First come named moves, each a turn or a mirror, each shown by rows before and after it. For each pair of rows after them, which moves, in which order, take the first row to the second? The first pair is done for you.
z732 (before |-> after):
-22.7   5.1 -13.6  -2.6 -27.1  19.7   5.4 -10.6   3.8 -49.6 -13.1 -30.2  26.2  -5.0  24.4 -11.5  -9.5  -4.8  -0.2   1.1   2.3 -15.6 |-> -22.6  22.2 -19.4  13.3 -46.1  19.4  -5.7 -21.0   4.2 -33.4 -12.3 -14.2  -2.8  18.9 -10.7  17.2   8.5  -3.8   9.4  -8.7   2.2   1.2
-15.1 -31.8  54.3 -20.7  23.5 -23.6 -18.7 -21.5 -43.1  12.0  -6.3 -18.3  -7.2   5.7 -35.8  14.6   0.5  13.4  18.5  18.1  -9.1  35.3 |-> -12.7 -40.0  58.7 -31.2  32.6 -21.9 -13.7 -17.1 -43.8   6.3  -8.9 -25.1   7.2  -6.0 -19.7   0.8  -8.8  14.0  14.2  23.3  -8.8  27.1
-16.0  -0.7  -2.5  -3.8  22.1  16.4 -20.4 -28.7 -31.0  -0.1  26.8  -3.9 -42.0  42.2 -25.6   0.7 -20.8 -16.0  43.4  13.8  -3.4  14.8 |-> -11.5 -15.5   2.9 -26.2  44.1  17.7 -11.0 -16.8 -31.6 -14.0  24.5 -20.1  -8.9  14.4  15.3 -34.5 -45.5 -19.2  33.1  22.9  -3.4  -3.5
z180 (before |-> after):
-30.6  -2.9 -14.1  -4.9 -10.4   6.6  -7.5 -12.3   0.6 -23.4  14.7   4.1 -22.4  14.4  -3.9   2.4 -14.6  -4.8   9.9  11.3  24.2  10.4 |-> -31.4  -1.5 -19.3  -3.9 -13.0   9.4  -8.0 -14.3   4.4 -24.9  14.7   5.1 -20.4  16.0  -3.5   4.3 -13.4  -4.6  10.3   8.2  23.5   8.1
 -6.2   5.3  -5.5  13.7 -17.2  13.3   0.3 -24.0  -8.4  -4.1   0.5  10.3   9.0  30.8 -17.3  10.1  33.5  -3.9  24.9  -3.5  -6.7  -0.1 |->  -8.1   4.2  10.6  11.1  -8.2   9.6   5.2 -20.4 -20.0  -1.2   3.1  11.5   1.5  34.8 -22.3   3.3  32.2  -3.9  28.5  -1.4  -3.2   5.8
 -9.7   9.6 -15.3  28.7 -15.6  19.1 -16.5 -16.2   2.4 -18.2   4.3  14.9  -3.7  22.5 -31.7  28.4  25.5 -14.1   3.4  -4.5  15.7  -0.4 |->  -8.8   7.3   7.9  22.9  -4.6   8.1 -11.8 -13.0 -14.1  -7.2   8.7  14.4 -19.5  30.3 -37.8  23.3  25.5 -11.2   7.7  -1.3  21.9  10.9
 -4.4  21.5  -3.4 -19.8  15.8  15.2  11.2 -22.8  -7.0 -37.3 -10.0 -30.9 -15.5  15.5  37.6   8.7 -14.9 -14.1   2.9 -20.6  -6.2 -13.4 |->  -2.6  26.8 -23.3  -8.8  -0.9  20.1   5.5 -24.9  12.3 -32.1 -11.7 -19.7  -9.2  12.0  31.5  23.7  -3.4 -15.9  -3.1 -29.2  -9.3 -19.8
z868 (before |-> after):
 14.2  -6.5  21.0   8.3  11.8  -4.3   5.4  14.9 -11.5   9.9   4.2   3.4 -16.8  16.3  -7.9   1.8   8.1  -4.4   2.5  -9.0   0.8  16.6 |->  15.6  -8.0  23.5   4.4  17.3  -6.3   9.1  18.5 -10.9  12.4   4.5   1.6 -14.1  12.0  -5.1  -4.1   4.3  -1.0  -1.0  -7.9   2.7  13.5
 -9.6  10.8  -4.3   6.9  -6.8 -18.9 -23.6 -12.2   7.1  14.7   2.0  20.5 -25.9  15.8 -32.1  20.9   5.8  25.1  17.1  13.1  16.7  -9.0 |->   0.0   6.1  -4.9   7.5  -8.6 -18.7 -22.5  -7.8   9.6  23.7   4.5  26.7 -23.7  11.7 -32.8  21.7  11.0  26.6   9.7   4.9  11.0  -4.5
 38.3  14.5 -25.2  17.1  -3.6  11.7  27.2 -30.2  -8.1 -11.7  10.5  17.6  44.0  -2.0 -19.5  14.0  -2.2  -9.9  19.6 -17.2   0.2 -37.8 |->  39.1  11.7 -23.6  16.4  -2.7  11.4  27.0 -29.6  -7.6  -8.4  11.5  18.4  45.0  -3.6 -20.3  14.1  -1.5  -9.3  18.1 -19.4   0.1 -36.5
-25.1  10.1 -11.9 -18.3  -3.7  10.8  12.9  -3.3  -2.6 -16.0  13.6  -6.8  -8.0 -34.4   0.4  -4.5  24.3  -1.6  27.1  18.9  29.5 -41.8 |-> -30.2  14.0 -16.4  -9.6 -12.8  15.3   8.6 -10.0  -3.9 -23.3  12.9  -9.6 -15.2 -21.4  -6.6   6.8  25.8  -1.8  33.9  20.3  25.6 -36.9
z161 (before |-> after):
-20.1  15.4  -2.4  -7.9   9.5  -9.5  14.1  -1.7 -43.7 -29.0 -10.9 -13.2 -30.6  18.9   8.2  -0.2 -16.8  -2.0   4.7   8.2  -9.7 -16.7 |-> -11.9  22.9 -17.8   8.1 -11.6  -2.3   4.7  -6.2 -29.0 -10.8 -11.9   7.1 -42.5  27.8 -14.7  25.4   4.6   0.5   0.6  -5.9 -16.8  -6.6
 13.0   6.4 -10.0 -14.2   4.7  20.9 -18.8 -22.7   1.4 -24.3  -2.4 -10.1   5.1  -6.1  31.6 -13.6 -11.2   0.6  -9.7  -6.4  -0.2   6.0 |->  11.7  10.0 -11.0  -8.5  -0.3  24.5 -23.1 -29.4  -1.0 -23.0  -0.6 -10.9  -6.0   4.4  23.4  -2.7 -11.7   2.1  -7.2  -9.2  -6.8  14.8
 51.2  12.3   2.3  -2.0 -33.8  -8.8  -3.2  26.2   4.8  53.0 -18.2   3.2  -1.1  -1.7  20.6  -3.2  16.9  16.4 -45.4 -19.7   5.8   4.1 |->  40.9   1.3  23.2 -16.6 -10.1 -16.9   8.4  33.3 -12.5  34.8 -17.5 -19.4  12.4  -7.3  48.2 -32.6  -9.6  14.8 -40.8  -1.7   9.4  -3.9
Pairs:
(two moves a pair)
 -2.0 -22.0  -1.5 -22.4  17.0  19.8  18.1  15.0   0.6   5.6  -0.1  30.5   8.2 -34.3  12.9  -2.3  -3.6 -11.5 -10.6 -13.6 -25.3  18.1 |->   3.7 -17.5  -3.9 -21.5  15.6  14.6  14.6  16.5   6.8  18.4  -0.8  41.8   4.2 -37.4   0.8   3.4   7.9 -10.6 -10.9 -16.2 -11.0  10.9 => z732 z161
 19.4  -0.7  -9.3  15.8  -1.3 -15.7   2.2  12.1   8.2  13.4  -3.4  18.2  -8.1  -8.4   1.5   3.7  21.4  -8.3  -3.1 -14.4  10.4  -2.0 |->  14.8  -6.1   8.3   6.4  14.4 -22.4   8.2  15.9  -7.0   9.6  -0.9  10.1 -12.6  -8.0   6.2  -9.0  10.6  -6.2   3.0  -4.8  18.4  -3.7 => z180 z868
  1.8  26.7  -3.3  -3.7  -2.8 -10.7 -15.5 -28.2 -18.4   0.7 -10.3  11.0  -4.9  31.7  -8.5  -8.8   7.3  27.1  10.4  -4.4 -15.2  -5.4 |->   6.7  19.3 -13.3  -9.4   0.0  -4.5 -12.5 -19.3  -3.2 -11.6 -13.3   6.6  24.6   9.0  17.7 -21.7   0.3  27.6   1.8  -3.4 -19.5 -22.9 => z732 z180
  3.0   7.7 -28.1  -0.1  -8.8   8.3  -8.4  -1.1  24.1  -4.6  -7.8   5.3  28.7 -22.2  17.3   3.9   7.7  -0.7 -13.9  -8.5   1.0 -19.8 |-> -18.9   7.6 -16.5  -2.8  -1.1   8.9  -6.4 -10.7   3.8 -33.6  -7.7 -19.0  21.4  -7.6  24.6  -4.8 -14.2  -0.4   1.8   6.0  -2.8 -17.8 => z161 z868
 25.7  -5.5   1.3 -39.5  11.3   6.6  -2.2   5.9   4.0  29.7   7.6  46.0  26.1 -16.6  -5.8  -2.2   5.5   8.0 -11.1  18.2  38.5 -14.6 |->  21.3  -3.9  20.0 -42.0  18.4  -0.7   0.8   2.2 -14.1  33.2  12.6  45.2   6.7  -0.3 -15.9  -1.2   1.1   9.9  -3.2  23.3  41.6  -2.0 => z732 z180
-11.4  -5.6  -0.2   4.2   6.4  15.1  -0.4  18.1 -16.2 -36.3   5.7 -30.3  11.9  18.1   6.5  -1.7 -31.1   3.6  -2.8  30.7 -26.3  22.5 |->  -3.7   2.9  -9.2  19.8 -14.0  18.3 -10.5  14.0  -6.9 -11.2   7.2  -5.3  -8.8  31.5 -25.2  30.4  -5.6   7.0  -5.2  16.3 -32.7  41.3 => z161 z180
 -6.4   7.0  -0.6   5.2  -9.5  13.3   2.3  -1.8   5.3  10.2  11.7   0.1 -20.4  26.3 -20.2  24.0   7.8  -2.2  -1.6   0.0 -11.7  20.0 |->   2.1  -3.6  23.1  -8.1   8.9   6.3  12.5  10.3  -6.9  20.0  17.7   1.1 -17.6  20.2 -11.4   5.0  -0.3  -1.5  -7.4   3.4 -11.5  27.9 => z868 z180
  2.8   6.3   6.7  -9.0  -3.1  -7.8  19.9  -9.5  13.6  40.4 -29.2  10.9 -35.7   9.7 -15.2  20.4  -4.8 -19.9   9.8  26.6  19.0 -10.3 |->   4.3   0.2  10.2 -21.1   8.1 -12.9  26.6  -0.8  17.0  36.2 -30.4   4.5 -19.7  -7.2   3.8   1.6 -12.7 -18.9   2.8  30.3  26.2 -24.4 => z161 z732
-11.1  -1.9  16.9  13.4   8.6  11.3 -27.9 -23.1 -12.2 -38.4  22.1 -11.1   1.6  32.0   8.9   2.2 -24.9   1.1   4.1 -16.4 -21.8  20.8 |->   6.7 -12.5   2.4   3.8  10.1  15.9 -24.7  -7.0  12.0 -28.6  17.6  -2.6  41.3  -5.6  36.6 -13.6 -20.8   3.1 -17.1 -21.8 -17.0  -2.0 => z161 z732
  9.0 -13.2 -17.8 -11.9  -4.3   8.4   0.0   4.9  29.3  25.4 -29.8  21.6  35.6 -23.8  -2.2  -2.6  21.7  10.6 -37.5  -1.3  16.8 -33.7 |->  10.1 -18.5  24.4 -21.2  18.2 -10.3   6.2  11.9  -1.5  50.0 -20.3  28.6   4.0  -9.2 -20.7  -8.1  23.9  13.3 -30.4   3.3  28.5  -6.2 => z180 z180
